In the rows, zero is written as 128.
Each path is a new rotation, seen through one point. The rows after it are directions, each followed by how far the rotation turns it, in deg/step (0 if it stays put).
Each turn is a multiple of 5 degrees from 10 to 175, or 0.
Each row of a path follows its step; steps can be skipped.
path 1
step 0: [126 127 133 140 113 116 121 139 120 130 124 122 150 128 123 140 133 142
 124 116 115 131 121 125 118 118 136 133 114 127 125 128 128 140 127 137
 121 131 130 135 142 130 132 133 130 123 134 126 144 133 118 134 124]
step 3: [135 132 125 137 111 123 129 139 117 130 118 130 137 123 115 133 146 137
 122 117 114 122 132 126 131 138 135 134 121 130 134 120 142 119 135 135
 128 123 115 145 137 134 136 140 131 125 133 119 124 123 131 134 132]
step 14: [126 115 126 122 112 125 143 132 117 138 130 128 143 132 134 128 141 136
 120 129 123 129 109 127 128 129 129 126 106 132 142 140 131 127 132 130
 116 125 122 141 126 125 129 119 133 124 134 119 129 120 122 141 127]
step 17: [118 122 125 117 115 125 137 125 119 129 130 136 141 139 114 121 133 128
 134 135 117 128 123 124 130 139 133 147 117 136 126 118 141 133 120 126
 119 127 126 131 135 139 130 130 131 132 127 105 123 122 116 141 123]
step 19: [140 131 123 134 103 125 129 123 129 118 121 126 157 131 124 135 132 119
 116 119 124 139 131 125 123 130 133 127 126 117 127 125 129 141 120 137
 132 130 133 127 134 120 126 133 120 127 127 118 123 119 121 126 113]
step 26: [136 126 128 118 114 125 126 122 127 134 124 139 159 137 120 133 129 125
 129 126 120 132 131 139 128 139 124 134 117 133 127 124 144 142 126 132
 117 120 136 126 122 133 126 128 136 116 124 124 132 114 119 138 123]
step 38: [133 135 116 137 117 132 130 125 122 126 141 127 150 134 123 129 145 118
 135 136 107 120 129 133 118 127 144 132 130 126 124 124 133 142 125 126
 135 133 128 128 122 129 133 129 131 122 119 118 112 118 136 134 120]
step 40: [134 128 140 130 106 132 122 136 132 124 129 115 145 128 116 144 131 126
 126 124 129 121 129 123 116 135 118 126 109 128 129 130 127 133 131 119
 122 139 136 130 140 124 132 122 138 124 124 112 134 119 131 142 130]
Directions:
[125 132 128 128 130 135 128 131 126 132 125 129 130 127 128 129 126 125
 128 132 128 131 130 128 126 129 127 127 130 128 126 130 129 128 128 127
 129 129 130 128 129 130 128 127 125 128 130 130 122 124 125 126 124] : 100
[128 130 129 127 128 128 129 130 130 129 125 125 125 125 127 128 127 124
 131 123 127 128 134 125 126 125 130 128 126 128 131 128 129 128 130 134
 130 130 127 128 128 130 130 126 124 126 129 125 132 131 127 125 129] : 120
[128 128 131 129 129 130 131 130 130 130 128 125 129 123 128 131 126 128
 124 130 131 127 129 128 130 129 130 130 131 128 129 125 126 123 128 126
 123 125 125 131 125 129 131 126 126 127 126 128 131 128 127 132 128] : 55
[131 126 126 131 129 129 125 129 126 125 130 126 126 125 131 129 129 127
 130 130 127 127 130 132 129 134 127 132 129 128 129 123 131 128 127 129
 129 130 128 124 130 129 129 124 128 129 128 124 124 128 127 127 132] : 155
[131 129 132 132 129 128 129 129 126 131 132 125 128 129 132 123 132 129
 131 129 124 130 129 128 129 125 126 126 127 127 125 127 122 129 129 128
 125 129 127 127 128 130 127 129 128 126 132 130 128 128 129 130 130] : 160
[128 126 130 128 125 126 126 131 125 128 129 129 127 125 126 130 124 129
 128 129 126 127 126 123 126 124 127 127 130 129 127 124 130 127 126 127
 133 131 128 127 128 133 131 129 132 126 127 130 128 127 132 129 130] : 145
path 2
step 8: [125 126 121 131 127 133 111 123 131 131 143 125 139 129 134 125 111 120
 137 119 129 120 134 122 134 131 129 125 144 139 121 133 135 130 125 124
 123 137 137 126 130 119 138 131 133 126 120 132 132 140 140 117 143]
step 12: [125 122 124 140 141 132 117 134 137 119 131 119 143 120 131 117 121 120
 125 130 128 122 119 135 124 122 133 131 123 129 136 131 136 121 120 125
 116 125 132 125 137 130 120 132 139 141 114 131 130 138 147 128 137]
step 21: [127 115 126 129 133 127 117 133 129 125 127 120 128 135 138 122 104 123
 137 133 124 140 137 121 115 136 138 137 143 121 126 119 134 117 115 131
 125 126 138 123 137 122 136 122 136 133 119 131 133 135 133 130 130]
step 24: [135 134 127 136 130 132 133 129 132 124 133 113 134 130 142 118 107 138
 124 121 123 130 132 121 136 135 134 121 142 133 120 131 122 135 118 129
 130 130 133 121 140 130 120 117 132 131 112 130 132 143 135 132 134]
step 32: [133 134 126 145 128 128 127 129 123 120 125 121 135 130 135 114 122 118
 126 134 127 134 123 130 130 127 122 129 142 139 124 120 129 121 126 128
 122 114 122 114 130 136 127 131 130 140 116 131 122 147 150 126 133]
step 36: [133 135 126 132 134 123 116 129 124 136 127 120 141 127 126 126 115 113
 133 136 120 138 134 122 129 133 124 135 144 132 118 120 129 118 115 121
 126 126 133 132 121 123 112 119 140 127 117 117 123 125 139 129 128]
step 37: [122 128 124 126 137 139 126 124 123 134 126 115 138 111 136 129 113 129
 138 134 125 124 137 124 123 124 137 126 132 134 129 129 127 122 104 125
 122 120 140 134 135 119 121 121 135 123 119 143 127 131 130 128 138]
step 38: [128 113 126 122 135 133 116 137 129 126 139 125 130 131 123 121 113 127
 143 131 129 133 126 115 122 133 132 134 135 133 118 120 142 119 110 122
 123 117 136 121 120 127 136 134 130 123 113 135 138 134 127 129 126]
Directions:
[129 126 130 129 131 129 127 128 127 128 128 129 130 129 129 122 131 128
 128 130 129 129 128 131 123 129 128 130 125 125 129 126 127 122 127 131
 124 128 130 128 131 129 129 130 124 127 125 129 132 127 126 131 129] : 40
[123 131 131 132 130 124 130 126 129 130 127 125 126 129 131 125 126 127
 129 126 124 123 133 130 129 129 131 129 128 126 126 127 130 127 127 127
 127 132 126 128 127 132 126 130 127 128 127 129 126 126 131 125 129] : 90
[128 126 128 124 127 130 124 131 128 124 130 125 125 132 129 127 126 122
 126 126 125 125 129 129 125 125 126 131 129 130 128 125 125 130 128 127
 127 127 126 129 124 127 129 126 124 129 129 125 128 126 129 129 131] : 170
[131 132 128 130 131 133 128 130 129 127 126 127 123 124 128 127 128 130
 124 129 129 127 130 130 125 129 128 126 128 129 129 129 130 128 126 130
 130 126 122 132 130 131 125 124 131 131 127 127 127 129 128 129 130] : 145
[130 126 128 130 131 125 130 129 126 129 127 133 128 132 129 129 126 123
 128 128 128 128 129 126 129 132 126 127 133 130 129 129 128 126 128 128
 128 124 123 130 127 131 131 129 128 124 125 127 127 130 127 130 123] : 170
path 3
step 12: [133 126 131 134 122 134 134 138 126 149 135 144 124 114 126 138 133 124
 132 118 132 129 122 143 133 123 133 130 122 150 125 141 134 128 134 137
 121 124 129 134 138 133 137 134 110 134 139 129 128 133 125 126 125]
step 13: [138 133 138 120 132 121 128 127 130 139 131 128 127 123 118 134 133 132
 121 131 132 137 132 121 146 112 128 135 115 134 133 131 134 137 127 127
 130 124 124 130 141 143 149 136 124 138 131 138 133 122 126 148 128]
step 14: [129 116 131 125 137 124 121 127 124 141 134 132 131 136 123 129 124 148
 129 126 142 121 137 118 134 126 127 131 130 148 114 132 131 121 131 122
 136 121 119 123 131 110 150 128 125 131 136 140 125 124 130 138 128]
step 15: [141 123 122 127 128 127 144 136 128 137 145 133 136 129 119 136 131 120
 133 124 135 122 122 131 133 127 130 125 136 149 112 134 118 137 121 120
 139 122 134 129 145 125 140 133 126 120 123 128 112 130 131 126 127]
step 16: [121 130 130 123 127 112 130 115 136 129 140 129 148 136 130 145 140 115
 134 132 136 136 130 120 126 135 137 124 121 131 129 135 133 142 129 133
 140 119 124 126 141 134 140 135 132 132 125 136 120 123 130 141 123]
step 17: [123 109 138 127 126 132 128 131 139 138 127 132 131 143 130 134 118 119
 132 125 141 131 123 124 127 135 133 133 129 136 123 136 141 134 130 142
 133 111 124 124 131 107 131 129 118 145 120 140 125 121 126 127 128]
step 18: [138 131 137 123 128 127 155 142 129 129 128 121 116 130 126 132 117 118
 128 141 128 129 125 132 125 128 134 130 127 132 119 137 129 136 130 124
 131 116 112 141 139 128 135 134 126 137 113 144 119 128 131 125 126]
step 37: [122 129 121 138 119 132 124 143 124 135 132 131 150 128 130 129 130 123
 121 125 121 133 131 133 121 143 131 147 122 148 126 128 137 124 146 134
 117 114 128 134 130 124 124 134 133 129 128 133 124 131 131 123 114]
Directions:
[130 128 125 129 126 128 129 128 125 126 128 130 129 123 128 127 127 127
 125 129 129 125 129 126 128 130 131 124 130 131 129 125 131 129 126 123
 129 128 123 131 127 126 127 126 127 126 128 132 126 134 126 126 127] : 100
[128 126 128 129 127 126 123 131 129 123 128 131 132 132 130 127 127 124
 131 128 128 126 128 131 129 131 128 126 130 130 129 127 122 132 127 128
 128 128 129 127 130 129 128 127 130 125 133 127 128 127 128 129 124] : 70
path 4
step 1: [116 127 139 130 125 123 122 136 135 121 130 139 136 129 127 125 128 128
 116 131 120 120 136 120 126 119 118 139 120 130 134 116 121 144 131 114
 134 133 137 125 123 121 135 144 133 113 124 123 118 143 134 136 139]
step 5: [132 111 144 135 135 132 136 121 140 128 140 131 133 126 130 127 128 125
 118 128 140 122 132 150 143 137 119 123 121 118 127 129 129 138 120 138
 116 124 129 122 123 134 126 141 125 127 131 138 140 126 123 137 126]
step 10: [122 122 124 138 133 136 119 136 130 133 116 127 129 132 126 134 130 134
 137 136 125 139 118 132 118 141 138 125 139 120 126 109 151 127 129 123
 124 147 137 130 132 135 134 118 128 126 121 128 127 114 130 119 128]
step 17: [122 119 134 131 124 130 121 129 129 126 136 138 135 109 122 141 117 139
 117 119 118 132 132 123 118 139 125 145 116 127 138 123 128 123 136 109
 126 135 130 139 137 129 143 137 131 126 131 127 126 130 125 136 133]
step 26: [129 135 138 123 122 136 130 138 130 130 121 115 140 142 118 125 133 119
 124 130 129 134 137 138 123 129 136 132 139 124 127 115 146 133 126 128
 128 138 144 107 127 136 134 130 118 129 124 140 126 127 127 113 127]
step 30: [131 117 130 128 132 112 134 128 131 127 116 128 130 126 139 134 125 143
 139 136 119 133 126 138 126 124 124 134 119 149 135 123 131 144 133 105
 126 134 134 127 118 126 133 133 118 129 121 138 128 135 131 137 131]
step 37: [115 109 127 132 124 129 115 120 126 136 115 134 135 139 138 130 129 124
 125 117 135 127 134 135 127 119 120 120 127 130 115 120 139 132 128 119
 116 132 130 135 136 115 125 134 152 126 128 127 136 133 136 128 134]
step 38: [126 127 134 135 133 128 127 135 138 117 132 131 134 135 131 127 123 120
 120 142 140 118 121 135 122 139 122 133 125 113 121 129 113 133 123 127
 142 134 138 141 113 131 124 136 121 128 125 139 125 117 129 149 134]
Directions:
[133 123 128 125 124 129 129 131 130 131 127 126 126 130 123 126 127 126
 125 128 125 127 128 128 133 125 131 127 126 132 125 126 128 128 128 128
 129 127 127 128 129 128 125 128 130 127 125 130 126 128 130 127 131] : 100
[133 130 127 126 128 129 127 132 131 128 128 125 130 130 129 131 124 128
 130 127 130 132 129 126 124 127 124 130 127 130 130 129 132 125 129 127
 125 129 128 126 130 129 125 127 124 126 128 126 126 125 130 126 126] : 110
[130 127 126 128 129 129 127 127 127 132 130 129 127 126 134 125 124 123
 130 128 127 127 129 131 130 129 129 132 130 133 123 131 128 129 130 126
 124 127 126 127 129 128 128 129 126 129 130 127 131 131 128 129 126] : 115
[127 125 127 129 128 128 130 128 126 125 127 127 133 130 129 131 130 129
 132 126 128 125 131 131 132 124 127 127 126 129 124 128 126 123 128 129
 129 128 127 131 129 125 125 127 127 127 127 126 130 127 127 127 122] : 115
[127 130 126 133 124 130 127 130 128 130 126 127 127 131 129 129 129 131
 130 123 127 125 129 128 125 129 129 127 131 128 129 128 127 130 128 129
 124 128 120 130 130 129 126 126 133 130 128 128 127 125 127 127 130] : 175
[130 129 130 129 128 129 127 130 131 123 132 125 130 128 129 125 130 131
 129 128 128 130 135 129 126 127 131 128 128 130 128 126 125 129 130 129
 126 126 128 129 123 128 128 127 125 125 127 130 131 128 127 130 132] : 175
